kaga: -47.3  51.6  -47.3  -47.3  -47.3  -15.1
pok: -44.2  -52.2  1.5  -43.2  -22.8  36.0
pese: -44.2  -52.2  1.5  -43.2  -22.8  -39.0
sopif: 83.7  51.6  46.9  -47.3  -86.2  -15.1
howmany kaga: -47.3
4
howmany pese: -39.0
1

Gikeb: 18.3  -11.3  17.7  -2.9  -23.1  25.3  -3.5  -1.3  -5.5  10.1  20.4  45.5  37.2  -7.0  -19.1  5.5  -6.9  -0.4  3.4  11.9  21.8  21.2  -17.7  14.5  21.1  19.3  30.7  16.1  18.5  11.4  6.5  28.7  40.7  -5.4  17.5  26.0  11.3  35.4  -2.7  28.0  24.9  24.0  12.1  21.9  43.0  29.5  -0.9  17.8  16.3  45.6
zav: 15.8  -4.7  -46.8  26.9  55.3  -13.3  -8.2  16.1  15.3  -35.6  -37.9  -40.9  -57.5  -25.9  -12.7  14.9  -19.0  12.9  -28.6  -36.0  5.1  -17.9  65.4  0.5  -13.8  -37.4  -46.3  -27.9  5.1  -4.7  -4.7  -30.5  -70.4  7.1  -4.5  -7.9  6.4  32.3  -3.3  -58.9  17.2  32.3  27.7  -11.3  -43.2  -45.5  28.1  5.1  7.4  5.1
ledak: 17.6  -16.0  11.7  -5.5  -23.9  28.2  -6.5  -1.7  -1.7  1.9  14.3  41.8  30.4  -14.9  -25.1  5.5  -9.6  -6.1  -3.4  6.8  23.4  18.7  -17.0  13.8  18.1  12.9  27.2  16.3  20.4  12.6  4.8  25.7  32.0  -5.3  15.4  22.4  5.1  11.5  -3.6  20.5  26.6  23.2  7.3  24.8  41.9  25.8  -0.3  15.1  13.1  43.4
guna: -11.8  22.6  25.7  8.0  -1.9  -47.0  7.3  -12.1  -47.2  -9.6  27.6  4.2  -11.8  47.3  34.0  -16.7  3.8  32.2  35.9  20.2  -33.2  -0.4  -14.7  -13.6  3.7  30.1  3.6  -24.5  -36.4  -25.6  -3.2  0.8  43.1  -17.0  -2.1  8.9  8.0  -43.2  -9.6  36.2  -33.2  -10.5  25.2  -46.8  -18.2  5.2  -20.0  0.8  8.9  -25.6
Pil: -11.9  22.8  25.2  8.2  -1.1  -47.3  7.4  -11.9  35.3  46.1  27.2  3.3  28.2  47.3  34.3  -16.6  3.9  32.3  35.8  19.9  -33.4  -0.7  -14.0  -13.7  3.4  29.6  3.0  -24.8  -36.5  35.3  -3.3  0.3  42.1  -16.8  -2.4  8.5  35.3  -43.0  25.2  35.5  -33.4  -10.7  25.2  -47.1  -19.0  4.6  -19.8  0.4  35.3  -10.7
rirep: 18.1  -10.8  17.6  -2.5  -22.3  24.1  -3.3  -1.3  -6.0  10.5  20.4  44.8  36.8  -6.3  -18.4  5.3  -6.9  0.3  3.8  11.9  21.0  20.9  -17.2  14.1  20.8  19.3  30.1  15.3  17.6  11.1  6.4  28.1  40.4  -5.5  17.3  25.8  11.9  7.6  -2.8  27.8  24.2  23.8  12.7  20.8  41.9  28.9  -1.0  17.5  16.4  44.5
vovi: 17.9  -16.6  11.0  -5.6  -23.9  28.8  -6.9  -1.6  -1.2  1.0  13.6  41.7  29.8  -16.0  -26.1  5.7  -10.1  -6.7  -4.2  6.2  23.8  18.5  -16.7  13.9  18.0  12.3  26.9  16.4  20.8  13.0  4.7  25.6  31.2  -5.3  15.4  22.3  4.6  12.2  -3.8  19.7  27.2  23.7  7.1  25.4  42.1  25.5  0.0  14.9  13.0  43.4
kud: 17.7  -10.3  17.8  -2.4  -22.2  23.3  -3.1  -1.4  -6.6  11.1  20.6  10.6  36.9  -5.5  -17.7  5.0  -6.7  0.7  10.6  12.1  20.3  20.7  -17.3  13.8  20.7  19.6  29.9  14.9  17.0  10.6  6.4  27.9  40.7  -5.7  17.1  25.7  12.2  6.9  -2.8  28.2  23.4  23.3  12.8  20.0  41.3  28.8  -1.3  17.4  16.3  44.0
zezo: 18.1  -11.2  17.5  -2.9  -22.8  24.9  -3.4  -1.3  -5.4  10.0  20.2  44.9  36.7  -6.9  -18.8  5.4  -6.8  -0.4  3.4  11.8  21.5  21.0  -17.5  14.3  20.8  19.1  30.4  15.9  18.2  11.2  6.4  28.3  40.2  -5.3  17.3  25.6  11.2  7.9  -2.6  27.7  24.5  23.6  11.9  21.6  42.5  29.1  -0.9  17.6  16.1  45.0
molo: 17.6  -16.1  11.5  -5.5  -23.7  28.1  -6.6  -1.7  -1.7  1.7  14.1  41.6  30.2  -15.1  -25.2  5.5  -9.8  -6.2  -3.5  6.6  23.4  18.6  -16.8  13.7  18.0  12.7  27.0  16.2  20.3  12.6  4.7  25.6  31.7  -5.4  15.3  22.3  5.0  11.6  -3.7  20.2  26.6  23.3  7.3  24.8  41.7  25.6  -0.2  15.0  13.1  43.2
begat: 17.3  -5.1  -45.6  28.6  54.6  -17.8  -9.8  14.4  8.2  -32.2  -35.4  -37.7  -53.7  -24.3  -13.8  13.7  -22.6  16.9  -27.1  -35.6  3.5  -17.2  64.9  -0.1  -12.4  -34.7  -46.1  -32.0  -7.3  30.3  2.2  -29.6  -65.4  3.3  -3.4  -4.3  12.0  29.4  -6.5  -55.8  17.1  36.5  34.1  -16.0  -43.4  -45.1  26.5  -22.6  10.4  -49.1
kanaz: 5.2  22.9  25.8  8.1  -1.6  -47.7  7.5  -12.2  -47.6  -25.5  27.7  3.8  29.0  47.9  34.6  -16.9  3.9  32.6  36.3  -14.6  -33.8  -0.6  -14.6  -13.8  3.6  30.2  3.4  -25.0  -36.9  -25.9  -3.4  0.5  43.1  -17.1  -2.3  8.8  35.7  -43.7  -9.7  36.3  -33.8  -10.9  25.4  -47.5  -18.8  5.0  -20.2  0.6  8.9  -10.4
howmany guna: 8.0
2
howmany zav: 5.1
4
howmany Pil: 35.4
0
howmany kanaz: -14.6
2
howmany kud: 10.6
3
howmany guna: -25.5
0

Kesut: 22.4  -8.2  55.1  25.2  -12.9  -5.6  20.6  -1.1  -15.7  21.8  42.7  34.2  39.9  6.7  -9.9  7.9  9.6  6.7  18.2  -1.6  -48.6  9.7  -15.5  -11.8
tisun: 3.8  -2.4  -29.7  -3.6  -4.0  -2.4  -10.6  -26.4  22.3  -10.6  -2.4  -9.8  62.3  15.8  -2.3  -10.6  -2.4  -2.4  -2.4  -1.7  -0.7  0.0  3.7  62.3
kade: 11.3  -34.1  39.6  18.2  3.2  -0.1  3.7  -45.0  -31.8  66.3  30.2  -29.8  -2.5  -39.2  -9.4  -7.3  9.9  -2.3  -22.8  4.2  23.6  8.9  5.1  -31.3
Gamos: -5.7  31.0  24.4  5.0  -15.3  8.8  -26.9  21.2  31.5  -50.2  22.4  -66.3  35.1  -25.0  4.9  14.2  -2.2  1.9  56.8  5.0  10.4  -1.1  31.5  71.5
zedo: 22.9  35.1  -31.7  -32.4  26.3  -9.7  7.0  19.9  -3.5  25.5  15.5  -31.7  -16.4  -8.7  -31.7  -16.4  4.8  -5.3  49.6  -16.4  10.8  -31.7  -31.7  -16.4
Gupuf: 22.4  -8.2  55.1  25.2  11.4  -5.6  20.6  -1.1  -15.7  21.8  7.9  34.2  39.9  6.7  -9.9  7.9  9.6  -16.3  18.2  -1.6  -48.6  9.7  -15.5  -11.8
howmany tisun: -2.4
6
howmany zedo: -16.4
4
howmany Gamos: 4.9
1
howmany Kesut: 21.8
1

sopos: -64.0  -22.9  -22.8  -30.5  -22.8
fomo: -64.0  17.4  -44.5  -44.6  -44.5
numu: 45.9  -30.4  45.8  30.8  45.8
Tado: -30.4  -30.4  -30.4  45.6  -30.4
howmany numu: 45.8
2
howmany sopos: -22.8
2
howmany Tado: -30.4
4
howmany fomo: -44.7
0
howmany numu: 46.0
0
howmany numu: 45.9
1

zul: 28.7  -34.1  60.1  -12.8
ger: 4.5  -56.7  -35.9  58.7
Giku: -34.2  -28.5  -28.5  -82.6
kula: 20.1  68.5  36.1  -24.0
rizi: 36.2  63.3  36.2  15.3
howmany rizi: 36.2
2
howmany Giku: -34.1
0

busa: 10.5  52.5  67.3  7.7  -34.9  11.6  36.7  -47.4  12.5  -19.4  -10.0  10.6  42.2  1.8  -50.2  -12.2  37.3  -7.0  -27.4  -2.4  -28.8  33.5  5.0  -61.9  8.6  -31.6  -4.1  14.4  33.8  -31.5  -30.0  15.8  43.8  -39.2
bup: 10.4  52.0  -12.0  7.6  -34.5  1.8  36.4  -46.9  12.3  -19.1  -9.6  10.5  41.8  1.8  -49.7  -12.0  36.8  -6.9  -27.2  -2.4  -28.5  1.8  4.9  -61.1  8.7  -31.3  -4.1  14.3  33.5  -31.2  -29.5  15.6  43.3  -38.7
dokek: -15.2  -32.4  -16.6  -8.9  1.1  16.6  1.1  0.7  6.2  9.5  39.6  0.1  -12.1  -5.3  11.6  57.8  -19.8  9.4  5.2  17.0  3.3  1.1  -26.8  35.8  24.4  8.5  9.5  23.0  -6.5  -8.0  23.8  -14.6  -11.5  19.7
berus: -14.0  -30.5  -15.6  -8.9  9.5  17.0  19.1  0.7  5.3  9.1  39.4  0.2  26.8  -5.0  10.6  40.7  -20.0  9.3  4.5  16.2  3.1  1.0  -25.5  35.5  23.9  8.1  8.3  22.0  -6.2  -8.3  23.5  -13.5  -11.4  19.3
Fip: 10.4  52.2  66.8  7.7  -34.6  11.4  36.3  -46.9  12.4  -38.9  -10.1  10.5  41.6  1.8  -49.8  -38.9  37.1  -7.0  -27.2  -2.5  -28.5  33.2  5.1  -61.6  8.4  -31.4  -4.1  -38.9  33.5  -31.1  -29.9  15.6  43.5  -38.9
Modu: -17.0  -34.5  -17.6  -9.1  10.0  14.4  21.8  -0.4  7.3  9.1  36.9  -0.7  28.0  -5.9  11.9  42.9  2.3  8.5  5.5  16.9  2.7  0.8  -28.1  33.4  23.6  8.1  10.5  23.2  -7.0  -7.9  22.1  -16.0  -11.4  18.4
sigib: 42.7  51.0  22.3  -1.3  -3.1  2.2  -41.8  -14.1  -34.1  2.2  57.7  12.5  -13.6  9.8  47.4  -20.5  -35.8  16.4  -14.1  -6.9  8.2  -0.8  32.4  51.8  12.9  4.5  -35.8  -13.8  7.1  -9.5  33.6  33.9  -7.9  -14.1
ruz: 42.5  50.7  22.2  -1.3  -3.0  47.1  -41.5  20.9  -33.8  2.3  57.4  12.4  -13.4  9.8  -16.1  -20.3  -35.5  16.4  -13.9  -6.8  8.2  -0.7  32.2  51.6  12.9  4.5  -35.4  -13.6  7.1  -9.4  33.5  33.8  -7.8  24.1
tik: 41.3  48.8  21.0  -1.6  -2.8  46.6  -40.7  20.6  -33.4  2.4  57.4  12.0  -12.9  9.4  -15.6  -19.1  -35.8  16.2  -13.7  -6.5  8.1  -1.0  30.9  51.8  13.1  4.6  -34.9  -13.1  6.6  -9.5  33.5  32.8  -8.3  24.2
howmany Fip: -38.9
4
howmany dokek: 1.1
3
howmany bup: -12.0
2
howmany sigib: 57.7
1
howmany sigib: 2.2
2

siruk: 25.5  -3.3  2.7  18.5  -55.4
kufu: -26.2  -20.6  35.6  9.4  35.6
zami: -20.3  61.0  -68.9  -70.2  71.8
Nuzat: 25.5  -3.3  2.7  -9.2  44.8
ludab: -11.8  -20.2  -9.1  -9.1  -9.1
koto: 12.0  -40.2  18.8  -4.4  42.5
zadar: -11.8  -11.8  -20.2  -20.2  -20.2
zotur: -19.9  20.5  -28.0  7.4  -16.1
howmany zotur: -19.9
1
howmany zadar: -20.2
3
howmany ludab: -9.1
3
howmany kufu: 35.6
2
howmany zotur: -16.1
1
howmany ludab: -9.2
0

Koli: 31.3  16.6  8.7  -28.2  0.0  -29.8  -8.4  -24.4  18.5  -8.3  -3.5  18.4  0.0  -12.2  36.4
Ziva: 31.5  18.6  8.8  -28.4  30.0  -30.1  -9.9  -25.1  18.4  0.0  -6.2  18.4  36.5  -12.2  6.5
bam: -3.2  -0.5  -14.8  -13.2  -35.3  -61.5  0.0  7.7  -6.9  -15.0  0.0  28.3  0.0  43.1  31.2
fuvi: 20.7  16.6  -10.0  -28.2  0.0  -29.8  -8.4  -24.4  18.5  0.6  -3.5  18.4  36.5  -12.2  36.4
fode: 31.3  16.6  20.6  -28.2  0.0  20.6  -8.4  -24.4  18.5  0.6  -3.5  20.6  0.0  -11.0  -8.4
howmany fode: -8.3
0
howmany fode: 20.6
3
howmany Ziva: -10.0
0

